The same turns and mirrors carry the whole set onto itself, and each row onto the other rows of its family. Which rows share a family with each named row? Give them in list order.
These 32 rows form 8 families of 4 rows each.
kebo: [-1.26 -1.20  3.37 -0.77  0.91 -1.62  0.32 -1.02  1.34  1.01  1.38 -0.78]
Zulop: [ 0.93  1.84  0.19  2.93 -1.78  2.67  0.75  0.15  1.32 -1.16  0.67 -0.45]
zod: [-1.33  2.31  1.19 -0.48 -1.56  0.76 -0.89 -1.05  3.49  0.41  1.69  0.45]
Maku: [ 2.49 -2.13  2.59  0.25  1.15  0.31  0.73 -0.76 -0.70 -1.50 -0.32 -0.75]
rabe: [ 0.81 -1.92  2.21  0.79  0.74  1.08  1.57  0.12 -1.01 -0.87 -1.69 -0.99]
leni: [-0.43  1.93  0.59 -0.63 -1.63  1.87 -1.71 -0.18  2.13  0.46  3.05  0.09]
nofem: [-0.70 -0.82  2.96 -1.52  0.95 -1.43  1.10 -1.28  0.26  1.34  0.63  0.44]
ratil: [ 2.24  1.12 -1.05  0.77 -1.09  1.97 -0.68 -0.09 -0.31 -1.95  0.00 -0.26]
tutil: [ 1.42 -1.88  1.49  1.25  0.89  0.36  1.63  0.13 -0.73 -0.60 -1.10 -1.92]
sufid: [-1.34 -1.00  2.87 -1.70  1.30 -1.06 -0.26 -0.91  2.00  0.10  2.03  0.02]
Zatom: [ 0.68 -2.09  1.95 -0.09  1.48  0.42  0.86  0.08 -1.35 -1.00 -0.51 -1.89]
tel: [ 1.33  2.30  0.42  0.21 -3.03  2.75 -0.17 -0.70  0.27 -0.32 -0.32 -0.63]
vatu: [ 0.43  1.43 -0.40  2.33 -1.94  2.13 -0.22  0.43  1.02 -1.78 -0.73  0.01]
varu: [ 0.02 -1.70  2.71  0.64  2.30 -1.21  0.40 -0.40  1.44  0.51  1.96  0.17]
tigu: [-0.98 -1.53  3.59 -1.35  0.38 -1.29  0.92  0.08  1.46  1.28  0.79 -0.20]
dokug: [ 1.08 -1.23  1.07  1.38  1.27  2.12  0.38 -0.62 -1.43 -0.32 -1.42 -0.46]
maro: [ 1.09  1.63 -0.65  1.29 -1.05  3.36 -0.50 -1.44  0.69 -1.47  0.40 -0.22]
Soraf: [-0.50  1.85  0.70 -0.61 -1.95  1.54 -0.73 -0.64  3.77 -0.88  2.23  0.31]
Katep: [ 1.34  1.59 -0.70  1.60 -1.66  2.78  0.29  0.08  1.33 -1.25 -0.88 -0.69]
Vanan: [-0.69  1.70  1.20 -1.75 -1.58  1.22 -0.69 -2.04  2.19  0.89  2.66  0.10]
dem: [ 2.40 -0.90  1.43  1.61  1.87  1.04  1.19 -0.28 -0.61 -1.51  0.22 -1.59]
nupov: [-1.34  1.19  1.45  0.07 -1.42  1.10  0.00 -1.99  3.27  0.55  1.94  1.78]
viz: [ 1.63 -0.08  1.66  1.24  0.57  0.08  1.93  0.85 -1.63 -0.31 -0.61 -1.65]
tibo: [ 1.44 -1.25  2.13  1.37  0.68  0.06  1.47  1.11 -0.46 -1.24 -1.47 -1.26]
ruzu: [ 0.58 -0.86  3.37 -1.41  1.33 -1.06  1.00 -0.81  0.98  0.79  2.45 -1.20]
bigo: [-1.75 -1.68  3.20 -0.36  1.22 -0.86  0.58 -0.20  1.63  0.88  1.76  0.07]
tivab: [ 1.63  0.79 -0.20  0.98 -1.83  3.01  0.37  0.42  0.31 -1.99 -0.28 -1.59]
memog: [-2.04  1.18  1.12 -0.40 -2.31  0.85 -0.84 -0.61  2.98  0.78  1.57  0.93]
gepu: [-0.22 -1.29  4.14 -1.19  0.59  0.26 -0.30 -0.81  1.86  0.84  2.75 -0.48]
fadif: [-1.28  2.13  0.86 -0.14 -2.05  0.16 -0.45  0.00  3.24 -0.06  2.42  0.59]
nomet: [ 0.29  1.83  2.01 -0.47 -1.93 -0.60 -0.05 -0.46  3.19  0.52  3.14  0.06]
sebat: [ 1.25  1.84 -0.17  0.96 -2.52  2.08  0.61  0.22  0.59 -1.79 -1.01 -0.46]

Same family as sufid: Zatom, Soraf, tivab
Same family as dokug: tel, varu, nomet
Same family as bigo: rabe, fadif, sebat
Same family as nupov: Zulop, nofem, viz
Same family as dem: maro, Vanan, ruzu
Same family as ratil: Maku, leni, gepu
Same family as tibo: vatu, tigu, memog

The same turns and mirrors carry the whole set onto itself, and each row onto the other rows of its family. Which rows share a family with each named row? Give them in list order.
These 15 rows form 5 families of 3 rows each.
sel: [ 1.27 -0.13  1.11  3.39 -0.96 -3.21 -0.48 -0.16 -2.44  1.92 -4.30  3.43
 -0.75  2.94 -0.42 -0.94 -0.29 -4.11  3.45  1.89]
mise: [-1.00  0.74  2.91  2.85  0.79 -2.67 -1.51 -0.07  2.61  1.57 -5.42  2.83
 -0.55 -0.28 -0.56 -0.11  1.36  0.74  3.96  1.70]
vumag: [-0.97 -0.81  3.24  2.23 -0.94 -2.09 -0.61 -1.74 -2.04  2.24 -2.23  2.99
 -1.90  0.24  0.23 -0.06  0.72 -3.95  1.53  0.74]
Buse: [-2.81  2.18  2.39  0.52 -2.58 -2.31  2.39 -2.90  0.34  3.37 -4.43  1.07
 -2.11  1.99  1.25 -0.59  0.75  0.54  3.53 -0.46]
bomip: [-0.79  0.97  2.09  4.33  0.85 -2.29 -1.46  2.35  2.32  0.96 -3.65  2.28
 -0.40  2.51 -1.75 -0.52  1.29  0.02  4.27  0.06]
Ponaf: [-0.41  0.09  3.98  3.59 -2.37 -1.77 -0.07 -1.43 -1.29  2.26 -1.91  3.25
 -1.32  1.29 -0.08  1.16  0.85 -5.02  2.63  0.59]
luz: [ 0.01  1.09  2.83  2.68  0.06 -1.77 -1.65  0.79  0.25  0.66 -2.93  1.98
 -1.60  1.10 -1.16  2.68 -0.06  2.15  4.43  2.60]
faseb: [ 0.38  1.71  1.38  2.37  0.38 -2.89 -0.25  0.49  0.63  1.99 -5.56  3.20
 -0.88  3.99 -0.79 -1.06  1.05  1.01  5.05  3.55]
reruv: [-2.48  3.13  3.41  1.41 -3.06 -1.37  2.83 -2.45  0.77  3.69 -3.53  1.76
 -2.03  3.46  0.59  0.64  1.50  0.22  4.42  0.25]
Vomu: [-0.39  1.67  1.56  1.14 -3.94 -3.42  1.92 -1.74 -0.90  1.98 -3.97  1.51
 -1.60  5.03  1.34 -1.37  0.11 -1.11  4.35  2.01]
novop: [ 0.00  0.43  1.72  2.95 -0.89 -1.44 -0.10 -0.55 -3.79  2.30 -2.37  1.97
 -2.10  0.95 -0.87  2.59 -1.49 -1.97  2.98 -0.24]
Luf: [-1.08  2.19  1.92  1.85 -4.01 -2.62  1.32 -1.31 -0.23  1.43 -3.61 -0.13
 -1.68  1.92  0.74  2.20 -1.49  1.27  4.81 -0.31]
Lar: [-0.52  1.85  3.20  4.23  0.67 -1.76 -0.81  0.41  2.54  2.47 -5.37  3.65
 -0.17  0.81 -1.47  1.15  1.58 -0.22  4.87  1.30]
dogi: [-2.67  2.53  1.84  1.90 -2.42 -1.95  2.18 -0.25  0.87  2.38 -2.73  0.48
 -1.89  4.84  0.09 -1.00  1.01  0.72  4.13 -1.45]
Tirad: [-1.00 -0.26  2.49  3.47 -1.65 -1.98 -0.25  0.46 -1.62  1.35 -0.64  1.99
 -1.67  3.25 -0.55 -0.54  0.63 -4.06  2.22 -0.93]

Same family as Lar: Ponaf, reruv
Same family as Buse: mise, vumag
Same family as bomip: dogi, Tirad
Same family as Vomu: sel, faseb

The same turns and mirrors carry the whole set onto itself, and each row onto the other rows of its family. Which rows share a family with each named row? Give them in list order.
These 20 rows form 4 families of 5 rows each.
Buneg: [ 1.30 -0.52 -2.77 -0.07  0.81 -2.58 -1.85 -2.31 -0.47  0.53  1.75  0.04
 -1.37 -1.19 -1.20  1.01 -2.60 -0.35 -0.47]
Satu: [-1.00  0.46 -1.31  0.70  0.59 -0.02 -1.70 -2.23  0.98 -1.39  2.49 -0.64
 -1.13 -2.41 -1.76 -0.08 -2.34 -1.48 -1.35]
dovi: [-2.37  0.89 -2.08  0.15 -1.17 -0.66 -2.65  0.07  1.00 -2.49  0.31  0.00
 -0.39 -1.12 -0.65  1.07 -2.04 -0.37  0.81]
nifo: [ 2.04  0.70  1.51 -0.92 -1.77  3.13  1.63  0.36 -0.40 -1.81 -1.10  0.37
  0.73  0.19 -0.91 -0.18  0.39  0.46  1.20]
sar: [ 2.80 -0.45 -1.22 -1.85 -1.48 -0.90  1.33 -2.29 -1.88  1.46 -0.61  2.28
 -0.49  0.13  0.28 -0.58  0.19  1.52 -0.06]
zem: [ 2.69  0.08  0.52 -1.07  0.62 -0.38  2.67  1.13  1.41  0.32  0.66 -0.12
 -0.34  0.93 -0.43  0.79  2.04  1.34  1.58]
Vupug: [-1.94  1.08 -0.22  0.33  0.75 -0.14  0.35  1.05  3.49 -1.82  2.16 -0.99
 -0.86 -0.98 -0.87  0.40  0.82 -0.25  0.55]
dumaz: [ 1.60  0.32  0.98 -1.18 -1.81  2.38  2.46 -2.24 -0.95 -0.09 -0.22  1.65
  0.03 -0.66 -0.24 -1.98  1.06  0.60 -0.71]
zura: [ 0.71  0.62  1.17  0.41  0.23  2.91  0.70 -2.13  0.77 -1.52  2.03 -0.58
 -0.41 -2.15 -2.09 -1.26 -0.87 -1.39 -1.33]
Tezof: [ 4.40 -0.89 -1.13 -0.96  0.46 -1.18  0.51 -2.14 -1.63  1.56  0.77  0.53
 -0.84 -0.17 -1.11  0.73 -1.41  0.60  0.00]
tavo: [ 0.06 -0.26 -3.08 -1.15 -1.18 -2.90 -1.19 -2.55 -0.97  0.80  0.23  1.97
 -1.18 -0.62  0.42  0.10 -1.25  0.92 -0.35]
nudos: [ 4.06 -0.19  1.28 -0.59  0.14  2.14  2.11 -1.99 -0.86  0.24  0.89  0.09
 -0.24 -0.64 -1.68 -0.68 -0.20 -0.10 -0.57]
far: [-1.80  1.02  0.30 -0.14 -1.59  2.27  0.66 -2.30  0.66 -1.75  0.85  1.04
 -0.34 -2.04 -0.56 -2.21  0.10 -0.53 -1.36]
kuz: [-2.76  0.72 -2.29 -0.08 -1.20 -0.92 -1.67 -2.54  0.57 -1.10  1.19  1.18
 -1.05 -2.01 -0.06 -0.90 -1.28 -0.31 -1.19]
Kaduf: [-1.03  0.41 -2.03 -0.16  0.97 -2.91 -0.67  0.98  2.61 -0.54  1.79 -0.53
 -1.30 -0.26 -0.45  1.63  0.20  0.49  1.08]
peb: [ 0.85  0.02 -2.92 -1.02 -1.12 -2.54 -2.02  0.11 -0.73 -0.38 -0.76  0.79
 -0.44  0.36 -0.17  2.07 -1.84  0.99  1.61]
kinon: [ 1.84 -0.16 -1.58 -1.07  0.80 -2.93  0.84  1.06  1.38  0.79  0.94 -0.06
 -0.95  0.77 -0.15  1.85  0.86  1.46  1.70]
pedu: [ 3.56 -0.20 -0.61 -1.62 -1.49 -0.25  0.62  0.23 -1.55 -0.02 -1.61  1.06
  0.31  1.11 -0.35  1.29 -0.39  1.50  1.86]
Mazi: [-1.61  1.38  0.56  0.19 -1.62  2.80 -0.37  0.25  1.19 -3.25  0.04 -0.26
  0.28 -1.20 -1.21 -0.39 -0.67 -0.78  0.47]
dumo: [ 0.37  0.90  1.39 -0.20  0.52  1.40  2.48  1.11  2.73 -1.33  1.39 -0.68
 -0.26 -0.18 -0.94 -0.11  2.09  0.30  0.86]

Same family as Kaduf: zem, Vupug, kinon, dumo
Same family as Buneg: Satu, zura, Tezof, nudos
Same family as nifo: dovi, peb, pedu, Mazi

